[[ -0.4 -19.9  10.7 -11.6  12.7  17.6  39.5  10.0  -3.6 -10.8 -23.4   3.3
  -45.1  18.6  -2.5  26.3]
 [-14.6 -10.7  15.3  -9.6  -3.8 -33.6   4.2  10.8 -29.0  31.1   4.3 -41.2
    1.7   0.4  13.5  16.3]
 [-31.4  11.8 -34.0   5.7  37.5  34.2  -6.2 -33.1 -24.9   0.1 -31.8  -0.3
   37.2  28.7 -19.0  -2.8]]
->
[[-31.4  11.8 -34.0   5.7  37.5  34.2  -6.2 -33.1 -24.9   0.1 -31.8  -0.3
   37.2  28.7 -19.0  -2.8]
 [-14.6 -10.7  15.3  -9.6  -3.8 -33.6   4.2  10.8 -29.0  31.1   4.3 -41.2
    1.7   0.4  13.5  16.3]
 [ -0.4 -19.9  10.7 -11.6  12.7  17.6  39.5  10.0  -3.6 -10.8 -23.4   3.3
  -45.1  18.6  -2.5  26.3]]

[[-14.6  15.3 -19.7  -1.0 -21.7   4.2   6.5 -25.6 -40.4  -1.9  17.5 -12.3]
 [ -0.5  12.3  -3.1   6.8 -22.5  15.0  14.0 -22.8 -25.3   8.2  19.2 -16.4]
 [-10.2  34.9   2.2  15.7 -28.6  12.6  26.9 -11.8 -33.9  17.5  15.4  10.1]
 [-18.5  21.7 -20.0   2.4 -23.6   3.8  16.5 -33.1 -42.4  -5.3  21.7  -7.2]
 [ -5.2  22.1 -11.6  16.3 -27.2  13.2  15.7 -32.6 -38.8  24.4  19.7   3.8]
 [ -9.2  27.0  -0.7   8.9 -25.0  13.4  25.6 -18.0 -31.2   5.0  18.7  -3.7]]
->
[[-18.5  21.7 -20.0   2.4 -23.6   3.8  16.5 -33.1 -42.4  -5.3  21.7  -7.2]
 [-14.6  15.3 -19.7  -1.0 -21.7   4.2   6.5 -25.6 -40.4  -1.9  17.5 -12.3]
 [-10.2  34.9   2.2  15.7 -28.6  12.6  26.9 -11.8 -33.9  17.5  15.4  10.1]
 [ -9.2  27.0  -0.7   8.9 -25.0  13.4  25.6 -18.0 -31.2   5.0  18.7  -3.7]
 [ -5.2  22.1 -11.6  16.3 -27.2  13.2  15.7 -32.6 -38.8  24.4  19.7   3.8]
 [ -0.5  12.3  -3.1   6.8 -22.5  15.0  14.0 -22.8 -25.3   8.2  19.2 -16.4]]

[[  5.6  -3.4  -4.5   4.6  19.4  -4.5]
 [  1.8  -0.5   2.1   1.3   9.7  10.9]
 [  0.1  21.4   7.8   8.0 -19.7   8.0]
 [  8.0 -20.3 -10.6   0.6  43.8  -6.8]
 [  4.0  34.4   3.2  17.9 -29.5 -15.4]
 [  0.0  33.2   9.6  12.8 -34.3   2.6]
 [  3.3  29.7   3.6  15.1 -24.6 -10.1]
 [ -1.1  15.9   9.0   4.3 -14.8  15.8]
 [  1.4 -24.6  -0.7  -9.3  38.9  24.3]]
->
[[ -1.1  15.9   9.0   4.3 -14.8  15.8]
 [  0.0  33.2   9.6  12.8 -34.3   2.6]
 [  0.1  21.4   7.8   8.0 -19.7   8.0]
 [  1.4 -24.6  -0.7  -9.3  38.9  24.3]
 [  1.8  -0.5   2.1   1.3   9.7  10.9]
 [  3.3  29.7   3.6  15.1 -24.6 -10.1]
 [  4.0  34.4   3.2  17.9 -29.5 -15.4]
 [  5.6  -3.4  -4.5   4.6  19.4  -4.5]
 [  8.0 -20.3 -10.6   0.6  43.8  -6.8]]

[[ 12.4   7.1   4.3   6.0  -2.2   2.5]
 [  7.3   3.1   6.1 -40.8  -8.4 -37.7]
 [  2.2  -1.1   5.8  -5.3  -3.4  -2.2]
 [  0.9  -3.9   8.1  -4.1  -6.9  -6.1]
 [ 10.3   6.3   4.7   4.1  -0.1   0.6]
 [ 12.1   8.4  -0.4   7.2  -9.5   4.8]
 [ -0.4  -2.0   7.3  -3.3  -0.8  -1.9]
 [ -0.2  -0.2  15.2   0.2  13.9  -2.7]
 [ 16.1   8.7   2.6   9.7  -6.7   5.6]
 [  3.7   7.9  10.0 -47.8  -8.2 -29.3]
 [ 13.8   3.4   5.6 -43.4  -7.6 -37.1]]
->
[[ -0.4  -2.0   7.3  -3.3  -0.8  -1.9]
 [ -0.2  -0.2  15.2   0.2  13.9  -2.7]
 [  0.9  -3.9   8.1  -4.1  -6.9  -6.1]
 [  2.2  -1.1   5.8  -5.3  -3.4  -2.2]
 [  3.7   7.9  10.0 -47.8  -8.2 -29.3]
 [  7.3   3.1   6.1 -40.8  -8.4 -37.7]
 [ 10.3   6.3   4.7   4.1  -0.1   0.6]
 [ 12.1   8.4  -0.4   7.2  -9.5   4.8]
 [ 12.4   7.1   4.3   6.0  -2.2   2.5]
 [ 13.8   3.4   5.6 -43.4  -7.6 -37.1]
 [ 16.1   8.7   2.6   9.7  -6.7   5.6]]

[[ 10.6  19.8  13.1  -7.8 -10.2  -1.2]
 [ 28.1  -7.2  20.4 -10.9  -2.7  11.3]
 [  0.0  30.5   6.4   5.0 -12.6  -9.9]
 [-40.4 -25.5 -34.8  27.3 -12.5 -13.2]
 [-21.1  -9.2 -33.6  29.4  -3.0 -29.6]
 [-33.1  10.3 -24.1  37.0 -26.9 -24.3]
 [ 29.4  -5.6  35.4 -37.9  24.7  37.7]
 [ -2.1   8.5  -0.3  -1.0  -2.5  -1.9]
 [ -1.0  10.9  -8.8   9.0  -2.0 -31.0]]
->
[[-40.4 -25.5 -34.8  27.3 -12.5 -13.2]
 [-33.1  10.3 -24.1  37.0 -26.9 -24.3]
 [-21.1  -9.2 -33.6  29.4  -3.0 -29.6]
 [ -2.1   8.5  -0.3  -1.0  -2.5  -1.9]
 [ -1.0  10.9  -8.8   9.0  -2.0 -31.0]
 [  0.0  30.5   6.4   5.0 -12.6  -9.9]
 [ 10.6  19.8  13.1  -7.8 -10.2  -1.2]
 [ 28.1  -7.2  20.4 -10.9  -2.7  11.3]
 [ 29.4  -5.6  35.4 -37.9  24.7  37.7]]

[[ -7.5  15.2  -4.6  35.0  -4.9  -7.1 -13.4 -31.2]
 [ 14.4  27.0  -7.5 -12.1  22.7 -36.7 -15.7   5.8]
 [-32.6 -33.8  -2.0  -7.3 -26.2  21.4   9.9   4.3]
 [-10.0 -11.8  -4.6 -42.6   3.5 -13.8   5.9  29.8]
 [ -8.1  17.8  -4.1  31.9  -3.2 -10.4  -9.4 -31.4]
 [ 17.7  17.3  -6.1 -31.9  21.8 -33.1  13.9  14.3]]
->
[[-32.6 -33.8  -2.0  -7.3 -26.2  21.4   9.9   4.3]
 [-10.0 -11.8  -4.6 -42.6   3.5 -13.8   5.9  29.8]
 [ -8.1  17.8  -4.1  31.9  -3.2 -10.4  -9.4 -31.4]
 [ -7.5  15.2  -4.6  35.0  -4.9  -7.1 -13.4 -31.2]
 [ 14.4  27.0  -7.5 -12.1  22.7 -36.7 -15.7   5.8]
 [ 17.7  17.3  -6.1 -31.9  21.8 -33.1  13.9  14.3]]
